Rotation paths and how fast each direction turns (deg/step)
Each turn is a multiple of 5 degrees from 10 to 175, or 0.
Each row of a path follows its step; steps can be skipped.

step 5: [ -6  10  -3  -5  13 -13   3  -9   9  12   2  -7 -11  -9 -13   2   6   0
  -2  10   3   6  16  11  -9   7   1   9  -2   6   4   1  -3  -8  13   3
  -2  -6  -5 -11  -2  -1 -20  -5  -9   3   9  -8  -6   5 -16  -3   5 -25
   0  11   0 -13   9   7   3  -8  -6   6   5  12  14  -5 -10  10]
step 12: [  4 -12  -9   0 -18 -20   1  11  -7   9   7 -12 -16   4 -11  -1  -2  -5
   4  -6  -4  -8   2  -1 -11  -4   7   3   2 -15 -14   1  -9   5  18   7
   2   9  -3   0  -5  15  -5 -11  -2   5   3  -5  -1  11  14  11   4  -1
  17   3  -3  -5   6   3  -1  -5  -3 -17   3   5  -6   6 -20   9]
step 16: [  7 -19   3  -3   5  10   5   2  10   7  11   2 -11  -8  -6  -6  -9 -16
   1  -1  -4   5   0  -5 -20   4   1  -6   3   4 -12   0  14 -19  -1   8
   9   9  -1 -14 -15   3  -5   9   0  -3   5 -12  -5  20  -2   6   1   4
  -7   2  -4 -15   9  13   6 -13   4   1  -2   8   9  -8 -11   7]
step 22: [ -1   3   2  -1  10   7   8  -3   7   7  18  -2  -4   7 -12  -1   0  -4
  -2  -3  -6   0  -6   5   0  -3   3  -6 -15  13 -14  -5   5  -3  17 -14
  -2  -3  -9  -2  -5  -4   1  -1 -12   6  12 -12 -10   7   3  -3  -1  -3
 -14  12  -5 -25  -8   6  14 -17   2   2   2  16   3  -7 -12  13]
step 25: [  0  -2   6   3  11  -3   9   7  -6  -2  10  -3 -19  -5 -16  12  -6   2
  -4   5  15   2  -8   2 -11  -2  -3  13  -5   8  -6  -3  -7  -6  19 -12
 -13   6  -6  -8 -10  -8   5   3  -1  13   8 -12 -21   6   1   7  -1  -1
 -17   0  10 -19 -11   8   7  -1   7  -5   0   0   0  -9 -14   0]
step 27: [-12  12  11   5  -6  11   1  11  -2  10  10  10 -19   2  -6  -9  -5  -1
  -8   8  -7   4 -12   9  -9 -13  16  -5   6  -2   2  -1  15  -7  14 -12
   3  -4   4   0   1   8  -3  -3  -9  -3  -7 -10 -30  -4  -5   4   7   3
  -9  -3   2  -5  -1   2  15 -15  -4  -1   7   6   4   2  -3  -5]
step 29: [  1  -7  -4   5 -16  -5   6  -4  -4  10   9  -5 -16  -5   0 -10   0  -5
  11   0  -2 -16   3   6 -12 -10   8  -8  -2  -9   4  -3   8 -10  17 -11
  -9   0   9  -4  -7   2  10   0   6   0  10 -14 -20  13  -6   7   7  -7
   6   7   3  11  -6  -4   5  11   6 -18  -7   4   1  20 -11  -2]
step 30: [  2  -6   5   3 -10  -1   3  14  -9  -3   7   7 -22  -9   4 -10   3  13
  -5   7   5  10  -2   1 -18   5  10  -5  11  -3  -9  -1  13  -3  22  -3
  -3   2  -1 -18   0   1  -4  10   2   3   7  -4 -20  10  -2   0   7 -10
  -3  -4  -2   0  -7   6  14 -13  -5  -7   1   8  11   8  -4 -18]
[-3  0 -2 -3  1  2  2  1 -1  0  1  0 -1 -3  0  2 -2  4 -3 -1 -2  3  1  2
  0 -2 -2  0  0 -2  1  3  3 -4  2 -1  1 -3 -3 -1  5 -1 -3  1  3 -1 -2  4
 -1 -3  1 -1 -1 -3  3 -2 -3 -2  0  1 -3 -1 -1  0  2 -3 -2  7 -2  3]  115
[-1  0  1 -1  2  1  0  1  1  1  3 -4  0  1  2  3  1 -3 -2 -3  2 -1  2  0
 -5  5  1 -3 -1 -1 -3  0 -2 -1 -1 -1  2  0 -4  3  3  0  1  2  1  3  0  0
 -5  2 -4 -1  4  2  2  0  1  3  2  0 -2  4  1  2 -3 -3 -1 -1 -2 -4]  80
[-1 -2  2  0  0  4  1  1 -1  1  2  3 -1 -1  2 -2  0 -2  3 -1 -1  0  2 -2
  2  2 -3 -5 -2  1  1  0 -1  2  0 -1 -2 -2 -2 -1 -2  1 -2 -6 -1  1 -2 -1
 -3  2 -1 -1 -1 -4 -7 -3 -1  3  4  2  1 -4  2  2  3 -4  0  2  1 -2]  135
[-2 -3  1 -2  0  2  3  0 -1 -3 -2  2 -1  1  3  3 -2 -3 -2  0  0 -8 -2  5
  3  2  0  2 -2 -1 -2  2 -5  0  2  2 -2  1  2 -1 -1  0  0  0  0 -2  0  2
  0  1  5  1  2 -4  0  0 -3  0  1 -1 -1  3 -1  0  2  1 -5 -1  0 -1]  130
[ 1 -4  1  2 -3 -2 -2  4 -2 -1  0 -1  3 -3  2  4 -2 -1  0  0 -3  5 -3 -2
 -1 -1  1  1  0 -4 -4 -2 -2 -1  3  2  0 -2 -3 -4 -2 -3  2  1  1  3  0  1
 -1  3  2  2 -4  1 -3  4 -2  3  1  2  0  2  1  0 -2  1  0  1  2  1]  80
[ 1 -2  0  2 -2 -5  3 -3 -1 -2  0 -2  2  0  0 -2  5  2 -1 -1  1  0  1  1
 -2  3  2 -2  0  3 -2  2 -2  2  1  0  0 -3 -3  2  3  2  0 -1  0  1  6  0
  2  2  3 -3 -1 -1 -1  2 -3 -1 -1  0  2 -2 -2  3  1  3 -2  7  1 -1]  40
